One turn sends every row of this set to another row. A few are shown first. Where does it send the rows asked after them?
Q_42: [ 13   3  32 -26  24   3 -18  40  25 -20 -34  32   1]
Q_164: [-12  -4  59  -2 -27  20  21  13 -11 -19 -32  21 -18]
Q_286: [  3  20 -35   3  -3   9  -4  -2  22 -20 -42  19  -2]
Q_674: [ 12  -1  37  -6  25  19  14 -40  -3 -17 -38  -1   5]
Q_939: [  0  -6  12 -37  -7  17  -2  20  23 -48 -12  38 -38]
Q_427: [ 23 -13   6 -49   6  34  29 -23   6 -21 -41  18  17]
Q_366: [ 38 -11  30 -30  20   5  -4  41   6 -11 -40  31  -7]
Q_542: [ 30  -6  55  10  -2  26  21 -14 -10  -2 -30  10  -7]
Q_755: [ 30 -10  43  -1  12  24  23 -29 -14  -8 -39   3  -1]
Q_148: [  5  30 -17  21  21  24  25  -2  -1 -37 -40  18  -2]
Q_926: [  8 -12  -3 -51   8  15   3   2  15 -52 -23  30 -34]
Q_834: [ -2  34 -10  28  13  25  21   6   6 -37 -34  23  -4]
Q_293: [ 40 -18  19 -37 -16  40  37  -2   0  -8 -35  27   6]
Q_678: [ 24 -18   7 -43  -9  19  11  17   7 -42 -19  38 -42]
Q_189: [ 12   0  24 -35  36   1 -17  28  21 -23 -39  26   4]
Q_53: [-37   4  39 -20   7  12   9 -18  -1 -37 -41   8  -2]
Q_947: [ 25  20 -13  26   7  28  35   9 -12 -29 -39  24  -9]
Q_742: [ -6  13  58  12   6  22   2 -16  14 -14 -24   8   0]
Q_649: [ 30   5 -37   2 -12  13  11   4   4 -10 -46  21  -8]
Q_897: [ 11   5  62  17  -6  26  11  -8   4  -5 -23  13  -7]
Q_15: [ 25  -6  17 -40  39   1 -10  21  12 -21 -45  24   3]
Q_151: [ 26  -7  36 -21 -34  40  28  18  13  -6 -22  36   0]
Q_626: [ 14  17 -21  16 -26  14   0  20  18  -9 -35  28 -12]
Q_972: [ 38 -13  21 -38  30   3  -3  29   4 -14 -44  27  -1]
Q_698: [ -5   9  41 -17 -28  38  11  16  35 -16 -15  36   7]
Q_554: [  8 -20  32 -25  -1  18  35 -16 -32 -22 -51   9  -9]
Q_728: [-36   7  53  -6 -12  17   9   3   4 -29 -32  17 -10]
Q_349: [ 17  10 -40  -2  -3  10   4  -5  10 -16 -47  17  -2]
Q_602: [  5  33  -4  33   4  27  25  16   3 -32 -31  27  -9]
Q_746: [  0  23 -26  12 -14  12  -6  10  26 -16 -35  24  -6]
Q_347: [ 21 -19  -1 -50   1  17  10   7   5 -46 -24  32 -37]
Q_337: [ 28   8 -27  12 -24  15   9  16   9  -5 -40  27 -13]
Q_741: [ 26  -4  36 -24  16   5 -11  46  16 -12 -33  34  -6]
Q_477: [ 17  26  -5  33   1  29  31  16  -6 -27 -34  27 -12]
Q_656: [ -6  10  46   2  21  20   3 -33   9 -19 -31   1   5]
Q_383: [-21  14  27 -30  -5  33   4  -5  40 -28 -21  27  17]
Q_2: [ -7   4   9 -45  12  30  12 -24  25 -31 -34  17  22]
Q_4: [ 14 -12  12 -37 -14  19   5  23  14 -42 -15  40 -43]
Q_410: [  9 -18  48 -12 -20  22  32   4 -28 -15 -42  18 -18]
Q_152: [-15  -9  28 -29  13  14  21 -28 -18 -33 -51   4  -1]
Q_574: [ -3  -6   4 -45   4  15  -4   9  22 -53 -17  33 -35]
Q_559: [ 18  23 -18  20  18  25  33  -1 -10 -33 -42  20  -5]

Q_410 moves to Q_554
Q_649 moves to Q_349
Q_947 moves to Q_559
Now these:
Q_347 moves to Q_926
Q_2 moves to Q_383
Q_656 moves to Q_742
Q_741 moves to Q_366

One turn sends every row of this set to another row. A few are shown first. Where does it send the rows asked after them?
Q_911: [ -5  20   1   7  32 -19  10   5  36   0  36 -24  26 -37  -4  -7]
Q_699: [ 18   3  25  15  35  -1  26  13  27 -12  17 -12  49 -46  -1   0]
Q_932: [ 41  13  -3 -47   0  -6   3  -9  -9 -45 -16 -34  17 -24  27  11]
Q_482: [ 29 -25   6 -33  -9 -30  -8   9   5 -49  29 -27  22 -18  28  19]
Q_846: [ 18 -26  11 -39  -8 -31  -3   9  -1 -33  35 -27  10 -18  22  28]
Q_188: [ 25  12 -24   3   7 -23  41  -5  10 -26  -1  32 -22 -17   8  16]
Q_81: [ 36  -7 -18 -14  13  -9  13 -16  32 -21  14  17 -31 -59  14  27]
Q_247: [  4  13   1   2  32  -9   2   5  42   6  36 -33  12 -28  -5  -6]
Q_316: [ 18  17  33   8  30   0  24  14  24 -12  17 -15  50 -42  -6   6]
Q_889: [ 20  24 -24   6   6  -3  39  -3   9 -15  -1  30 -10  -8   4  24]
Q_902: [ 36   0   0 -47   1 -19  -6 -18  -8 -41  -3 -31  28 -16  29   0]
Q_642: [ 40   6  -2 -47  -2 -10  -2 -14 -12 -50  -2 -30  24 -15  24  11]
Q_635: [ 33  11  31   2  26  -2  26  19  17 -11  17 -12  55 -41 -12  11]
Q_808: [ 40  -2 -19  -5  18 -19  23 -28  28 -19   7  15 -30 -47  22  28]
Q_235: [ 28  18 -23   1   8 -11  45  -8  18 -22  -3  29 -18 -15   3  25]

Q_846 moves to Q_81
Q_316 moves to Q_642
Now these:
Q_808 moves to Q_911
Q_902 moves to Q_188
Q_889 moves to Q_635

One turn sends every row of this set to another row. A few are shown first. Where does it send the rows asked after them?
Q_854: [-10  -3 -26   2  -8  22 -16  14  -5   8  18 -25  -7  49   2 -22 -39 -24
 -21   9  38   8]
Q_935: [ -7  18  20  24   7  26 -11  10 -35   0  -4   8   8  26  27 -25   4 -33
 -13 -20  45  13]
Q_369: [-25   9 -13  11  12   3  13  11  42  -9 -17 -16  -1  19 -23 -35 -18 -20
 -37  24 -17   0]
Q_501: [-22   4 -10  -4  15   8  14 -13  44 -11 -27 -33  -9  14  21   4 -10 -42
  -2   8  33 -24]
Q_715: [ 28 -13   2  -7  -2 -22 -22 -12  10   5  -8  17  23   8  22   8 -15 -19
   0 -10  21  -6]
Q_193: [-16   1  -1 -11 -16  23  11 -19  18   7  -9 -11  12  14   4  17  50  -8
 -15   9  12 -33]
Q_856: [-13  -1 -15  41   4  32  11  -8  15  41 -20  -1  27  40  12 -11 -13 -27
 -28 -22  38  -8]
Q_670: [-19   1 -20  37 -32   0   5 -40  10   1 -27 -22  26  10  27 -28  -4  -3
   9 -13  21  15]
Q_691: [-22  11  32   8  29  29 -19 -27 -18  30   8 -19  23  27  32 -19 -12 -15
   6  17  -7 -20]
Q_468: [ 18  -6 -15  28  14  25 -45 -12  -6  -9 -15  -9   3   4 -18  -3  -1 -17
  27  17  24 -10]
Q_339: [ 15   2 -21  30  12  28 -44 -15  -4  -7 -11  -5  -4  -1 -22  -9   6 -10
  22  14  25 -20]
Q_951: [ -5   7  14  -5   3  27  -4  -8 -32 -25   7 -27   8 -19  -4 -29   4  22
  -1   1  15 -33]
Q_157: [-21  31 -15   9 -17 -11  -9  -2   8  -5   1 -10  20  -9  -5  16  -6 -22
 -16 -12  -8  30]
Q_12: [-36  11 -26  13  -4   7  -4   9   0  -9  13 -11  11  35   7 -60   2  -9
 -32  27 -15  13]
Q_5: [ -9  13 -25   2  23  34  20  -4 -11  14  17  -2  -4 -16  14 -14 -10 -17
  21  14 -19 -37]
Q_596: [ -7  12 -20   1  21  12  24  -5  26 -24  12  11   9  33  -5 -22 -16 -19
 -54  -3  38 -12]
Q_667: [  1  -3  13 -10   3  23  23  -3 -12  25   5  -5 -13   0 -19 -21 -10  12
  12 -10   0 -39]
Q_362: [-13  23  13  27 -14 -39  16  -1   2 -13   7 -24  19  15  19 -40 -19 -27
 -10  16  -7   1]
Q_9: [-11  -5   6  38 -18  27 -13 -15  31   7 -23 -17  22  33  18 -15 -20 -17
 -39   5  51 -29]
Q_675: [  2   5  -1  14  -9  17 -16  34 -12   3  -8  -5  11  17 -13 -36 -14 -15
 -44  15  -5  29]
Q_279: [-45  45 -29  14  -5 -15 -10 -19  -8  -1 -17 -13  11  43  18 -36   8 -18
  -2 -11  16 -30]
Q_984: [-10   1   4  -9 -15  24  19 -15   7   8  -6 -13  12   4  11   9  55  -6
 -18   6  11 -33]
Q_388: [ -4 -22 -16 -18   5   6  -4   2  24 -12   4  -3  20   9  -3 -16 -16  -2
 -35  13 -16  29]
Q_594: [-15  13  32   9  27  23 -14 -25 -24  33   5 -13  30  38  34 -25 -10 -15
   0  19  -1 -17]
Q_803: [ -9  34 -10   5  20  32 -17   7 -20   3   9 -17  15 -12   3 -14  -3  -4
 -20  23   3 -63]
Q_30: [ 13  17 -17   6  11  23  33 -22 -26 -15 -47  -1   7  24  11 -36 -17 -14
  -2  -1  -2 -41]
Q_495: [  5  27 -18  10   7  24  37 -24 -21 -21 -49   3   6  27  10 -37  -6 -17
  -1   3   2 -34]
Q_132: [-10  -4 -21  53  -6   2  -8 -26  11 -16 -13   2  52   5  40  -9 -10 -27
  -3  -6   5  -4]

Q_951 moves to Q_803
Q_12 moves to Q_369
Q_9 moves to Q_132
Now these:
Q_596 moves to Q_157
Q_279 moves to Q_501
Q_495 moves to Q_193
Q_984 moves to Q_339

One turn sends every row of this set to another row. A few are shown first. Where does it send the rows asked after them?
Q_478: [  7   1   4  -6  12 -12 -10   0   5  -7   6   3 -37 -29 -15   7  -8]
Q_39: [  0 -22  23  -2 -26   9  23 -10 -23  34 -30  32  18   4  14   7  52]
Q_505: [ 12 -12  28  -7 -20   5  35   7 -20  17 -37  43  10  -4   1  -9  45]
Q_269: [ 18 -19  13   8 -53   0  28 -18 -36  60   7   7   2   3  27   8  17]
Q_950: [  8   3  -4  -1  -8   9 -33 -14  24   5  -1   0 -19 -10   7   5   3]
Q_543: [ 38  -6  34  27 -41 -33  44  33 -21   7  -2  25 -15 -18  -6  14  13]
Q_341: [  5  -1  -5   3  -5   1 -35  -8  18  20  11 -12 -21  -3   3  15   3]
Q_929: [ 16  10   0  -4  -3   3 -24   0  26  -4  -3   6 -26 -14  -3  -5  -1]
Q_68: [  2  -1   2  -6   6  -1 -16 -17   9 -12  -2   9 -31 -31  -3   6  -3]
Q_566: [ 14 -25  24  36 -55 -18  20  -9 -25  31   5  12   3  -7  25  41  28]
Q_400: [ 18 -10  32  -6 -11 -10  44  32 -27  27 -24  33   0   1 -16  -6  39]
Q_838: [ 41  -1  23  -2 -38 -16  53  24 -32  37   2  21 -16  -8  -4 -18   2]
Q_778: [  2  -5   3  -1  13 -17 -14   1   0   8  16  -9 -36 -21 -15  19  -8]
Q_909: [ 28 -12  19   7 -42 -17  41  13 -40  62  17   3 -10   5   5   3   7]
Q_221: [ -6  -8  -1  -2   3   0 -23 -27   6   0   4   0 -25 -25   5  18   1]
Q_919: [ 11   3  -1   3   0  -9 -27  10  16  20  16 -14 -29  -2  -9  12  -4]
Q_915: [ -6 -10  -1   1   7  -9 -22 -15   0  13  15 -11 -29 -19  -2  25  -3]
Q_153: [ -1 -26  24   4 -21  -4  24   3 -33  54 -11  14  13  14   5  21  48]
Q_867: [ 34  -6  32  23 -49 -15  38   8 -11 -10 -21  42  -6 -27  11   6  20]
Q_79: [  9 -19  29   1 -12 -17  36  30 -35  50  -9  15   2  12 -14  12  40]
Q_607: [ 20 -18  26  29 -58  -5  23 -18 -14   5 -16  34   5 -20  30  22  29]
Q_251: [ 18   9   1  -3   2  -7 -21  15  20   6   7  -3 -31  -9 -13  -1  -6]
Q_237: [ 25 -19  30  35 -45 -35  33  23 -29  32  13   7  -9  -6   2  36  18]
Q_186: [ 37   0  20  -6 -47   3  47  -1 -23  20 -18  37  -7 -17  13 -27  10]
Q_586: [ 23 -11  15   1 -56  12  31 -28 -25  34 -14  29   5 -10  32 -11  19]

Q_221 moves to Q_915
Q_269 moves to Q_909
Q_566 moves to Q_237
Now these:
Q_79 moves to Q_400
Q_919 moves to Q_251

